In the rows, 128 means zero.
Families of rows that turns and mirrors carry onto each other, the same ones carrying the whole set onto itself: the rest of each named row's family, in list order:
10 families of 4 rows:
Sanep: [114 161 137 151 137 136 161 147  90 126 127 116 112 148 110 126 126]
nud: [153 124 114 139 133 108 118 147 130 173 117 159 139 159 110  90 116]
Mif: [ 97 128 118 155 135 121  98 176 130 131 133  98 122  97 151 122 128]
Dat: [105 150 151 158 148 145 153 152  88 125 124 120 121 150 135 135 134]
Fofub: [160 131 118 140 121 100 105 139 127 176 130 148 135 143 120  85 118]
netiv: [ 96 126 130 160 145 120  91 178 120 133 127 100 129  95 143 116 124]
davuv: [113 154 130 153 143 151 161 150 100 124 110 123 112 146 121 126 128]
Vofas: [129 107 120 104 138 103 113 144  80 137 153 142 163 119 153 115 163]
zoso: [ 93 130 125 151 145 120 108 183 130 142 137 107 132  89 140 127 118]
sug: [164 108 120 137 125 107 113 145 126 169 123 155 141 140 117  83 114]
zofis: [106 160 138 150 146 142 160 144  88 114 131 128 118 146 122 127 130]
Kolur: [101 128 117 161 143 123 105 176 134 134 127 105 129  91 144 120 115]
mil: [ 93 122 121 166 143 132 106 177 130 132 125 109 126  98 148 121 119]
vit: [108 164 136 164 145 139 151 150  85 125 128 133 119 154 124 131 128]
kub: [101 127 131 148 136 136 102 166 127 124 134 102 128  89 150 123 116]
reb: [156 123 121 135 133 102 104 131 123 178 129 158 139 138 118  82 124]
keku: [125  97 121 101 135 103 121 147  89 141 143 149 175 128 136 118 160]
Rimos: [102 128 138 160 145 131 115 177 136 146 132  99 128  99 148 125 110]
zumen: [ 96 129 118 165 144 131 103 167 127 132 126  99 127  95 146 130 124]
valal: [128 105 114  95 143 112 120 135  86 143 141 143 160 140 149 112 166]
nagu: [155 128 118 140 132 109 111 133 123 178 124 164 143 147 128  83 121]
kat: [117 152 141 159 140 144 161 147  82 122 129 128 121 150 116 127 133]
pagiz: [129 116 118 109 142  98 124 147  73 147 151 145 169 125 146 122 166]
monu: [106 161 133 149 150 145 149 143  85 118 124 127 119 156 126 128 136]
zuf: [108 125 122 156 136 125 112 180 135 138 136 107 128  85 140 118 110]
tani: [125 112 116 101 138 101 118 149  86 139 142 132 179 140 137 126 162]
tezo: [155 120 135 135 131 108 115 143 125 179 120 160 150 161 118  94 121]
bag: [105 155 142 155 140 145 160 146  98 122 134 124 111 139 115 129 124]
Buko: [ 96 125 121 152 145 129  98 173 140 144 135 103 130  94 148 120 122]
fes: [132  97 112 106 133 100 124 143  91 141 145 148 168 139 137 121 166]
kom: [127 102 113 105 137  98 120 147  87 135 148 144 170 124 146 119 164]
duvu: [155 132 127 145 125 103 111 150 126 177 130 161 130 139 123  77 124]
damu: [124 102 114 106 140 109 127 150  84 146 144 139 167 125 146 122 176]
Bis: [154 131 119 139 136 103 112 136 124 171 123 161 137 149 114  81 118]
zaleg: [146 125 121 142 134  99 105 152 131 175 127 163 142 154 115  90 114]
sima: [154 128 128 144 127 112 103 138 130 171 131 156 139 152 114  86 111]
mari: [106 158 140 151 148 147 162 141  91 124 132 121 121 141 123 127 120]
gem: [125 106 117  98 132  98 122 150  84 139 141 138 161 137 137 120 174]
mapib: [133 104 130 108 136 104 116 147  90 157 145 144 173 127 157 118 166]
mero: [114 162 134 150 139 139 171 151  99 129 137 123 118 153 124 127 127]

Same family as sima: kat, Buko, damu
Same family as Dat: Rimos, tezo, mapib
Same family as zuf: nud, Vofas, monu
Same family as kub: davuv, sug, valal
Same family as gem: Sanep, Mif, Fofub
Same family as keku: mil, nagu, mari
Same family as Kolur: zofis, kom, Bis
Same family as fes: reb, zumen, bag

Families of rows that turns and mirrors carry onto each other, the same ones carrying the whole set onto itself: the rest of each named row's family, in list order:
3 families of 5 rows:
dasok: [139  99 127 129 129 112 133 149 104 129 168 115 126 111  98 144 159 139
 106 137 152 126 136 130 134]
pufaf: [102 134 117 131 128 157  99 158 134  98  93 145 127 109 160 146 107 115
 124  90 140 122 102 124 118]
Sek: [144 107 127 132 124 101 111 127 124 144 149 113 126  96  88 104 136 129
 113 156 135  90 114 138 140]
gatuf: [152 111 141 126 127 122 150 147 122 144 150 117 142 147 101 104 131 136
 106 150 118 159 144 122 126]
fupa: [115  91 117 132 136 139 128 145  91  97 133 132 110 104 129 166 160 137
 117 108 156 117 133 118 124]
ziv: [113 124 106 135 118 133  92 159 129 114 142 139 121  89 129 151 133 109
 123 104 171 107  93 139 138]
Vize: [138 117 135 129 131 155 156 135 115 117 105 133 137 161 132 104 111 129
 114 125 104 168 150 100 113]
nasuz: [119 148 134 129 123 138 111 151 145 117  95 131 142 142 159 101  82 115
 120 104 109 153 108 114 115]
sab: [113 108 119 130 135 164 143 137 100  90  91 144 116 134 151 145 131 128
 120 101 128 142 140 100 113]
sis: [118 102 106 133 131 128 105 129 113 115 122 132 107  78 117 137 147 126
 123 127 155  69 110 129 136]
beg: [123 124 129 129 135 158 129 123 133 125  69 141 135 133 134  89  90 118
 123 130  95 116 125 108 111]
Neb: [145 143 135 130 121 104 109 142 151 138 141 110 144 145 125  83  94 114
 109 129 120 159 103 127 134]
Vogun: [108 111 110 132 134 163 115 123 116 101  73 147 112  99 145 128 118 121
 126 109 127  88 119 112 120]
rilur: [142 130 120 136 115  99  98 148 137 139 173 116 132 106 108 111 129 113
 108 126 158 131  97 143 146]
suk: [147 121 137 127 128 116 129 126 139 152 118 119 146 129 102  74 102 128
 113 158  95 121 124 122 125]

Same family as Vize: dasok, gatuf, fupa, sab
Same family as nasuz: pufaf, ziv, Neb, rilur

Families of rows that turns and mirrors carry onto each other, the same ones carrying the whole set onto itself: the rest of each named row's family, in list order:
3 families of 6 rows:
boz: [106 134 121 108 137 142  97 143 142 136 152 149 152 119 116 110 138 152
 123 112 113  74 170 179 131 117 128  95  63 164 127 172 139 144 119 105
 111 158  93 117 132 117 128 120 122 124 111 143 160 170 145 136 115 135]
gazav: [161 127 162 110 159 120 100 171 141 112 154 108 124 144 129 171 159 116
 118 123 129 147 101 130 103 134 114 154 106 135 135 106 108 127 155 120
  84 143 151 151 105  89  85 104 147  85 106 110 140  86 143 118  73 147]
zusu: [162 135 179 136 138 117 100 168 136  99 139 108 116 162 142 156 153 132
  98 108 125 150 132 142 112 111 121 151 116 108 118 101 139 119 144 117
 106 143 106 138  96 100  83  83 154 107 132 106 144  79 128 121  92 146]
Viku: [111 128 127  80 135 141  98 118 152 130 160 151 128  85 108 110 112 150
 127 101 109  68 162 144 123  93 120  91 106 139 121 170 129 133 119  97
 107 160 119 130 130 111 104 115 114 115 116 130 115 163 154 117 126 146]
gaki: [161 131 166 114 152 123 107 164 144 111 160 109 123 145 122 169 169 116
 123 120 134 149  92 128 109 135 119 150 104 138 129 112 102 133 152 117
  84 138 149 154 100  81  86 107 149  90 111 120 137  86 144 119  77 147]
likeb: [176 138 134 119 141  92 119 172 139 134 159 113 122 160 118 168 148 131
 107 128 128 145 106 132  89 132 101 139 119 119 145 117 133 146 154 109
  87 156 100 127 109  88  75  94 185 115 107 105 134 106 148 113  81 166]
ratim: [165 135 185 142 135 123 107 161 140 102 142 111 117 172 133 152 156 129
 103 107 126 158 128 138 116 111 113 150 112 109 114  97 138 123 147 111
 103 143 104 136  97  92  85  90 146 118 129 120 144  81 121 117  92 142]
gubo: [ 89 153 100 109 130 129 102 122 139 123 158 147 136 105 121 110 130 181
 115 106 113 109 137 173 156 101 155 109 101 148 121 170 125 156 116 109
  93 135 139 142 133 137 115 114 122 128 114 143 156 148 158 118 131 138]
kopa: [162 140 187 138 127 121 105 167 137 100 147 108 118 166 134 152 164 130
 101 107 132 151 121 141 118 112 125 150 116 109 111 110 132 123 144 115
 105 139 104 139  85  95  84  85 158 110 137 119 143  80 132 120  94 144]
Piza: [111 131 132  84 126 147 103 115 157 133 165 154 126  88 101 106 122 150
 131 100 114  75 151 141 128  93 120  86 104 143 115 175 126 135 118  91
 106 158 117 135 126 101 104 117 117 120 117 148 114 165 153 112 125 141]
tono: [106 138 124 111 133 143 101 141 142 137 156 149 152 121 108 108 149 152
 126 112 118  76 160 176 135 117 134  93  67 166 120 174 132 147 116 106
 109 151  91 121 125 110 128 121 127 125 116 152 159 170 149 134 118 131]
Gof: [ 89 150  96 113 136 131 101 117 142 126 155 154 136 111 127 116 117 181
 116 104 108 110 149 170 154 103 144 107  97 144 126 163 131 155 121 100
  94 143 138 140 142 137 113 118 110 133 101 141 156 151 149 115 127 140]
miz: [ 92 152 104 115 129 136 107 116 145 126 157 153 135 112 119 111 131 180
 118 104 112 115 135 169 162 101 147 104  96 148 117 166 123 156 118  99
  93 137 136 142 134 128 114 119 113 137 107 157 155 149 150 115 131 133]
rep: [110 132 130  78 125 140  98 120 152 128 163 149 124  80 106 105 122 150
 126 101 117  68 151 148 127  95 129  90 106 142 118 181 124 134 115  98
 109 153 120 134 124 108 105 113 125 112 126 136 113 161 163 117 127 145]
Feb: [165 125 166 114 159 126 105 164 147 114 154 111 125 148 124 171 160 112
 123 122 128 153 100 124 106 136 107 150 102 137 133 103 106 134 156 113
  82 140 148 153 107  79  85 109 140  93 103 121 137  86 137 117  76 147]
fel: [176 142 139 119 133  92 121 171 140 135 165 111 118 160 110 162 157 131
 109 127 137 146  93 132  95 130 104 136 120 121 136 126 126 150 152 108
  89 149 102 125 100  84  76  94 189 114 115 115 132 103 159 114  83 163]
Bemu: [105 137 123 106 130 137  97 147 138 135 154 146 154 118 114 106 146 155
 120 113 120  71 164 179 133 115 137  97  68 166 123 180 134 143 112 112
 112 153  93 120 125 119 129 116 134 120 119 140 159 167 155 137 116 135]
Datu: [180 141 141 125 136  99 126 167 143 138 162 116 122 167 111 165 152 130
 111 127 131 152  99 127  94 131  95 136 118 119 137 116 131 151 155 101
  87 155 101 127 109  79  75 100 180 119 106 122 135 103 143 112  84 162]

Same family as gubo: zusu, ratim, kopa, Gof, miz
Same family as Datu: Viku, likeb, Piza, rep, fel

Families of rows that turns and mirrors carry onto each other, the same ones carrying the whole set onto itself: the rest of each named row's family, in list order:
6 families of 3 rows:
Lanan: [ 68 109 135 136 139 145 131 111 142 131  98 136 109 131 131 126 121  98
 133 154 131 159  80 135 136 127 142 145 103 120 138]
Vidi: [114 139 121 169 172 123 113 131 137  99 169  96 120 117 161 172 166 131
 133 109 113 130 142 127 133 139 130 123 117 150 135]
gela: [ 89 113 155 143 159 146 117 124 133 133 118 170  77 135 145 154 132  92
 145 144 130 143  95 122 113 126 136 143  97 127 113]
tez: [126 136  94  93  96 135 171 104 141 138 136 116 123 127 116 142 121 137
 133 112 122 154 110 112 105 152 134 110 136 163 147]
Gek: [145 149 123 143 156 128 117 116 108 135 153 102 113 123 190 169 156 130
 129 101 132 122 117 111 154 146 123 100 114 149 128]
sig: [126 118  87 115 108 157 158 100 124 155 138 145  82 132 111 126 143 143
 146 114 130 150 134  89 115 158 129 133 126 158 147]
zozu: [149 129 102 126 130 127  96 144 119 125 145  84 117 122 177 161 150 134
 127 101 105 106 121 131 127 124 130 106 115 125 115]
Zove: [136 119  86  83 106 125 156 125 152 136 144 148  94 155 124 128 143 141
 120 123 117 140 106 112  91 146 110 128 132 159 157]
fadan: [133 134 118 147 162 121 129 140 131 135 183 101 123 135 188 150 169 125
 133  86 112 113 126 129 131 131 115 110 125 128 150]
dito: [117 110 120 125 105 120 158 106 141 141 157 134 126 127 120 133 156 169
 147 125 121 143 136  98  91 153 122 118 131 167 140]
tofa: [ 97 115 136 126 150 133 107 127 151 120 107 157  91 160 158 123 133 105
 119 169 128 140  72 140 133 130 118 139 102 127 153]
fuz: [ 87  95 146 173 151 147 114 109 154 133 126 152 108 139 142 130 123 127
 160 174 122 143 108 139 122 131 136 145 118 143 136]
vomif: [ 81 109 157 156 162 147 119 131 146 131 132 158  98 151 154 114 144  96
 150 146 122 136 105 140 123 119 130 141 106 105 159]
nat: [ 88 101 133 133 134 149  91 140 130 120  98 135  89 135 142 127 138 106
 137 149 114 129 105 137 119 114 142 143  95  96 121]
visu: [136 121  90  94  79 149 130 117 128 134 118 127 100 138 115 113 130 147
 145 131 114 138 134 115 103 142 136 112 122 138 148]
tere: [116 133 100 141 161 125 126 135 133 132 148  81 129 112 174 179 141 112
 114  94 116 131  98 134 148 128 135 125 120 131 121]
zul: [134 130  81 130 163 121 113 144 136 119 158  96 104 141 180 155 170 128
  95 103 118 120 103 127 152 140 108 131 115 137 148]
gati: [126 121 113 111 105 143 165 113 143 152 153 150 108 152 125 105 140 141
 154 119 117 139 134 113  94 148 120 114 138 149 176]

Same family as fuz: Vidi, dito
Same family as sig: gela, Gek
Same family as Lanan: tez, tere
Same family as visu: zozu, nat

